In the rows, 128 means zero.
name the system of each run:
trace 1, Z (10 x 20):
[[158 125 134  92  91 182 118 120 184  94  70 123 115 144 182 141 155 107
  121 120]
 [146 115 153 140 115 134 149 152 114  93  95 136 145 135 114  73  66 208
  153 113]
 [130 155 181 106 107 112 146  72  82 158 197 109 139 141 133 104 147 125
  105  76]
 [144  84 132  85 136 131 152 120 152  94  60 128 114 147 151 190 194  85
  125 101]
 [122 114 150 146 116 136 133 197 114  83 115 175  74 139 132 101  81 189
  180 147]
 [134 140 154 178 132  69 138  92  81 186 213  96 155 158 111 103 127 126
  136  84]
 [131 105  93  73 166 108 137 100 132  88 112 124 113 132 157 215 206  70
   87 138]
 [107 123 116 160 139 180 113 230 145 110  81 170  65 137 116 148  63 171
  173 144]
 [ 98 144 134 189 127  64 133 102  85 207 209 127 170 121  83  45 112 149
  132 121]
 [149 133  78  81 133 118 107  54 161 111 145  98 132 135 178 198 227  37
   79 146]]
trace 2, F (10 x 20):
[[145 133 161 135 118 146 141 129 121 132 120  85 159  93  83 147 136  78
  142 128]
 [118 120 142 100 117 132 144 142 125  97  95 136 138  85 127 116 151 106
  122 178]
 [150 124 169 140 107 119 105 149 141 140 124 114 127 111 171 121 111 102
  153 150]
 [125 133 154 150 135  92 149 126 113 134 112  95 167 117 137 123 108 150
  109 150]
 [122 163 147 112 116 150 140 137 110 130 115 110 126 138 154 155 135 107
   91 133]
 [124 120 143 144 109 136 138 170 125 137  82 138 133 145 129 111 124 120
  145 127]
 [132 141 130 126 104 109 122 119 107 137 142 135 144 137 162  82 127 138
  117 143]
 [142 124 116 131 143 111 124 118 131 139 111 108 145 164 164 159 131 123
  107 109]
 [115 136 129 124 138 147 142 151 119 104 107 142 106 145 131 141 105 168
  113 121]
 [126 145 136 128 105 147 127 130 116 163 147 140 131 143 112  91 126 122
  137  93]]
trace 3, L (10 x 20):
[[105 101  48 108 128 110 113 126 123 104 172 216  69 174 133  93 192 134
  153 138]
 [157 103  56 149 158  88  56 103 168 130 186 150  92 165 164 137 107 146
  169 123]
 [112 127  73 132 208 112 105 100 130 131 176 134 115 125  88 179  83 170
  110 102]
 [104 141  95 113 152 188 117 124 157 142 162 146  82 113  50 173 137 100
  138 101]
 [120  88  93 129 132 124 128 105 175 112 140 158 116  92  65 110 179 103
  176 151]
 [168 116 116 120 136 106  89  95 151  80 172 112 121  79 135 138 121 123
  158 184]
 [160 117 134 113 172 122 101 109 135 136 128  89 164  83 112 172  75 113
  121 115]
 [ 91 138 173  99 144 164 148 126 136 139 122 131 120  64  76 150 125 112
  107 120]
 [124 125 166 151  84 141 143 124 165 132 117 113 122  97 102 105 177  87
  164 151]
 [161 114 139 141 114  83 135 116 120  81 116  94 164 108 155 116 134 129
  141 188]]
trace 4, Y (10 x 20):
[[130 108 163  94 169 143 118 159 127 164  84 126 137 104 137 172  89  95
  109  86]
 [ 68 129 177 136 112 123 137 116 170 175 119 156 109  97 143  77 148 137
  108 140]
 [159 135 123 189  77 104 131 107 151 120 135  79 146 162 149 109 163 113
  159 157]
 [160 127  93 115 142 109 142 166  66  73  97 115 160 156 150 151  93 157
  116 151]
 [113 152 145  84 148 165 113 155  87 186 133 148 131 124 128 137  84 109
   90  74]
 [ 79 102 139 132 124 128 140  86 203 179 102 151 120 120 124 106 186 114
  111 104]
 [151 131 129 163  69 124 131 122 157  69 137 121  97 163 165  98 168 152
  167 175]
 [175 137  91 155 144 112 126 166  63 101 131 100 169 160 112 134  57 162
  149 117]
 [ 98 141 104  56 178 140 130 108  89 166 139 152 148 112 115 154 114 121
   51  81]
 [ 98 112 174 112 108 172 131 109 212 154 104 153  71 119 132 145 190  91
  138  96]]
trace 5, F (10 x 20):
[[125 128 143  88 139 129 100 189  83 119 138 168  71 127 186 161 109 104
  131 144]
 [ 92 113 153 181 151  88 126 159 126 213 125 142 141 124 112  97  90 135
  146 102]
 [ 79 168  97 138 125 108 147  88 122 142 164 127 130 135 145 122 177 131
   60 172]
 [146 137  84 168 126 156 112 174 148 117 101 109 101 179 139 195 132 102
  154 133]
 [124 139 100 127 134 142 115 167  85 127 132 157 147 109  93  75  55 179
  136 143]
 [119 142 103  95 126 144  94  80 151 196 146 124 165 116 139 108 149  81
   80  98]
 [113  99  95 143 136 140 140 125 213  89  63 140  95 151 144 156 159 158
  127 149]
 [167 163 147 147  99 158 104 138 114  96 186 115 106 135 118 101  62 177
  174 126]
 [149 119 110  99 145 113 146  79  95 161 127  99 215 114  78 118 134 101
  100  77]
 [106 110 123  59 138 157 133 123 166  81  88 167  75 117 164 169 182 113
   93 140]]
trace 6, Z (10 x 20):
[[144 135 113 153 131 103 124 120 136 100 123 110 139 154 167 119  96 188
  116 149]
 [123 169 123 119 132 150 149 116  88 130 145 104 142 152 113 146 117 146
   87 102]
 [104 117 117  91 135 158 149 137 127 150  96 162 126 131 106 133 166  97
  108  98]
 [122 103 121 135 104 127 109 141 159 128 114 174 104 139 146  78 136 136
  164 137]
 [157 126 119 156 121  90 116  89 132 120 167 100 147 150 144 110 112 161
  142 128]
 [138 143 117  91 156 142 143 102 110  95 136 100 128 135 119 186 131 132
   90 105]
 [ 94 127 139 116 137 177 146 168 138 135  90 162  96 118  86 139 128 125
  135 102]
 [107 110 139 160 103 101 126 124 141 158 147 155 124 124 111  66 152 122
  165 139]
 [177 124 106 133 120  94 101  84 139  99 161  91 141 143 164 141 151 116
  141 148]
 [151 135 118 109 165 155 129 145 112  83 110 109 124 122 113 191  75 151
  113 120]]
trace 7, S (10 x 20):
[[144 114 122 183 110  62 157  97 111 144 127  96 183 185 147  78 141 167
  130 105]
 [145 146 125  97 130 105 154 134  55  74 135 125 111 186 192 162 140 151
   87 126]
 [114 101 137 118 154 147 141 179  98 157  96 175 102 167 113 132  96 147
  141  42]
 [ 70 119 127 130 137  85 141  93 117 172 181 183 110 127 117  68 169 142
  113 123]
 [149 125  80 177 127  93 117 114 141 119 164 109  93 201 157 173 173 111
  152 133]
 [130 120  85 136 172 125 131 183  80  74 120 144 113 130  93 157  65 180
  147 149]
 [115 154 127  73 137 172 108 113  90 165 192 158 127 106  79 115 116 104
  115  75]
 [ 89 104  78 140 151 109 129  89 199 164 108 141 123 129 115 154 207  86
  107 132]
 [137 132 111 162 106 143 106 162 167  60 137 144  62 131 144 132 122 153
  184 204]
 [194 135 116 125 130 139 100 117  85 122 175  92 186 105  67 102  56 140
  167 100]]
trace 8, M (10 x 20):
[[108  93 162 159 133 115 107 141 176 130 171 176  47 107  97 118 137 134
  211 131]
 [151 131  99 195 143  69 102  82 132 119 216  82 139 128 103 140 126 132
  166 160]
 [145 156  93 102 176 135 125 133  82  82 141  89 127 120 126 228 112 107
   88 154]
 [ 83 131 125 108 153 186 134 202 112 154  97 171 104  85  61 152 105  95
  134 124]
 [ 79 125 131 158 110 105 111 112 160 199 172 162 124  85 101  62 176  88
  142 167]
 [170 121 109 157 119  94  98  79 189 101 124  61 153 122 179 161 165  93
  128 190]
 [161 148 118 119 140 171 121 183 104  77  73  93 167 100 121 160  38 164
  117 165]
 [ 79 178 148  95 115 183 135 146  80 211 146 159 151 105  90  74 101 115
   78  90]
 [ 93 100 157 115 109 108 153  60 200 166 107 137 124 122 151 111 245  80
  102 118]
 [185  97 155 171  91 112 129 150 179  38  69  94 119 133 177 119 123 157
  190 191]]
trace 9, Y (10 x 20):
[[139 141 142  97  94 154 124 115 141 147  98 119 160 112 154 111 154  88
  104 129]
 [151 105 159 125 103 128 127 138 148 120  76 123 145 131 165  96 118 135
  142 132]
 [142 146 148 134 112 114 129 121 103 140 130 111 159 141 154  90  94 162
  111 119]
 [136 140 132 113 134 126 149 101 118 137 111 103 155 156 140 144 142 125
   96  88]
 [118 124 154 102 112 149 159 141 126 112  96 152 103 145 137 124 154 135
  121 102]
 [132 120 142 153 102 120 132 143 119 150 138 145 128 154 122  79 127 134
  166 102]
 [142 117  93 128 143  86 128  97 110 122 150 125 144 163 147 127 146 143
  115 119]
 [131 135 131 110 141 147 130 142 119 104 128 132  87 156 149 178 124 132
  119 107]
 [ 90 126 139 146 133 142 142 153 131 157 126 157 106 129  88 113 118 145
  146 107]
 [120 129  91 142 116 110 120  96 140 140 167 136 132 137 118 102 173 116
  136 140]]
trace 10, L (10 x 20):
[[169  97 144 136 100 117 182 140  98  93  56  98 186 160 111 105 136 141
  158  98]
 [150 145 175  68 103 123 143 143  42 101 153 145 125 141 176 103 116 133
  112 124]
 [135 104 172 137 121 100 130 132 126 194 110 131 131 169 175 125 135 100
  130  59]
 [ 79 127 153 158 136  90 176 148 107 110 128 144  85 161 148 134 146 170
  115 142]
 [151 158 103 176  99 137 116 166 100 139 151 112 126 184 136 132 112 114
  166 125]
 [113 117  70 109 162  93 139 132  76 138 125 151 160 150 126 124 142 126
   95 122]
 [106 137 116 109 136 155  94 160 136 149 134 175  70 138 165 146 125 105
  123 128]
 [104 111 102 178 137 102 120 123 170 163 125 149 127 135 109  88 123 158
  148 128]
 [127 164  82 137 126 132 118 101 128  95 173 109 119 141 132 145 139 143
  103 168]
 [155 116  80 111 153 152 105 136 147 127  90 127 146 132 112 163 109 111
  131 103]]
trace 11, S (10 x 20):
[[110 139  45  93 161 136 109 124 108  93 155 175 109 135 124 133 112 171
   97 145]
 [126 138  84 115 135 184 105 105 157 142 156 153 100 150  88 139 120 138
  137  71]
 [101 117  73 128 138 132 138  85 172 107 139 148 123 110  77 113 170 153
  124 147]
 [165 129 102 118 103 162 116 105 148  64 159 123  97 135 112 141 153 125
  167 140]
 [160  97 113 101 153 134 129 116 132  87 116 127 155  99  75 137 107 140
  153 113]
 [123 128 164  74 135 148 133  94 138 111 155 131 112  81 111 144 150 111
  118 118]
 [128  99 155 155 127 125 138 124 180 130 100 116 117 115 105 149 162 102
  165 120]
 [141 121 160 142 114 102 134 136 118  89 143 116 129  92 122 113 125 132
  159 181]
 [170 131 153 114 132 125 116 129  94 135 140  90 160 119 124 151 108  93
  138 108]
 [ 96 118 152 105 157 125 144 143 130 149  87 128 138  96 130 153 129 111
   90 137]]
trace 12, M (10 x 20):
[[134 134 152  87 157 142 138 143 103 108 119 123 106 134 150 188 115 127
  100 102]
 [ 86 113 151 146 140 135 152 166 129 155 111 163 103 124  82 120 125 136
  151 100]
 [114 126 127 164 112  82 124 107 124 148 177 134 118 139 138  94 169 114
  147 151]
 [177 115  99 134 145  98 111 121 132  95 117  87 146 143 164 182 134 108
  132 143]
 [117 136 116 110 162 153 122 181  96 113 101 149 124 108 112 148  60 157
  117 138]
 [ 79 150 123 134 122 147 122 125 128 206 160 158 120 129 101  94 140 107
  110 103]
 [124 101 112 139 123  95 139  79 187 118 113 119 126 134 152 139 209 103
  121 158]
 [179 127 111 146 109 146 109 169 131  64  94 108 128 132 152 134  84 153
  170 173]
 [136 159 106 107 136 148 113 129  70 167 159 129 176 116  91  95  63 143
  103  93]
 [ 83 131 146  75 144 141 144  80 156 159 131 150 105 119 139 152 193 102
   64  98]]

runs to name:
trace 13 (2 x 20):
[[155 168 106  97 116 137  72  85 143 124 155 109 150 112 204 109  87 147
   73 165]
 [136 152 117 140 135 185 134 118 175 137  71  86 148 162 133 166  89 166
   89  83]]

S
trace 14 (2 x 20):
[[154 154 147 139  82 111 147  94  78 131 187  98 185 125  86  54 125 137
  147 114]
 [176 111 144  50 135 140 125  87 121 106 127 106 138 115 151 184 172  57
  112  94]]

Z
trace 15 (2 x 20):
[[102 173 157 134 151 180 164 133 140  83 112  71 126  58  55 201 103 136
  103 173]
 [ 93 172 172 139  85 171 157 166  86 147 144 117 140  75  52 101 147  69
  141 165]]

M
trace 16 (2 x 20):
[[134  70  68 135 154  42 124  53 153 124 154 128 168 103  95 119 210  84
  149 156]
 [176 138 122 100 144 148  74 156 145  50 128 111  81 103 199 203  88 121
  141 201]]

M
trace 17 (2 x 20):
[[131 117 152 123 109 113 135 145  82 140 168 148 125 120  95  88 146  93
  170 120]
 [159  90 133 118 143  87 102 107 142 128 147 122 123 121 165 156 152  80
  152 128]]

Z
trace 18 (2 x 20):
[[140 100 134 136  89 151 120 126 209  99  54 144 152  97 133  52 106 178
  157 159]
 [176 175 177 130  73 134 126  68 111 108 188  78 164 128 138  64  95 177
  126 117]]

Z
trace 19 (2 x 20):
[[157 137 147 117 146 102 116  51 152 111 184  86  96 165 189 200 163 128
  100  98]
 [101 106 138 171 160 139 186 179 138  85  59 123 101 146  76 181 107 179
  150 119]]

S
trace 20 (2 x 20):
[[127 125 157 132 127 146 144 109 183 145  57  89 160 125 150 153 136 122
  100 108]
 [131 150 170 133  83 159 159 140 132  75 101 124 109 137 146 107 124 174
  129 152]]

F
trace 21 (2 x 20):
[[133  83  95 133 172 104 148 142 124 131  84 133 159 139  85 154 123 129
  139  88]
 [100 154 140  97 122 160 122 151  96 115 181 170  79 103 112 116 126 129
  130 150]]

L
trace 22 (2 x 20):
[[116 144 188  88 122 120 158  55 152 108 136  95 147  71 140 122 154 140
   69 153]
 [149 148 174 135  76 196 156 155 155  91  63  93 116 141 133 154 144 115
  145 125]]

Z
trace 23 (2 x 20):
[[114 156 116 178 121 118 159 118 135  78 123  98 135 144 117 116 105 219
  112 170]
 [174 178 118 101 100 186 119 123  84 128 148  85 158 152 117 150 108  93
  118  87]]

F
trace 24 (2 x 20):
[[125 149 144 147  83 152 145  91 158  99 168 127  89 142 116  99 172 152
  149 132]
 [187 116 115 128 113 116 142  99 112  72 138  90 156 142 100 134 146 127
  160 116]]

M
trace 25 (2 x 20):
[[133 123  79 123 115 150 177 109 133  97  74 102 189 133  62 128 176 123
  113 128]
 [148 140 124  74  89 189  98 149 116  98 150 176 102 111 124  92 117 120
  158 133]]

Z
trace 26 (2 x 20):
[[123 148 183 133 112 141 175 155  96 123  78  89 162 121 124 137 115 130
  104 127]
 [117 130 182 122 104 118 157 156  84 159 109 134 149 126 140  90 139 104
  121 118]]

M
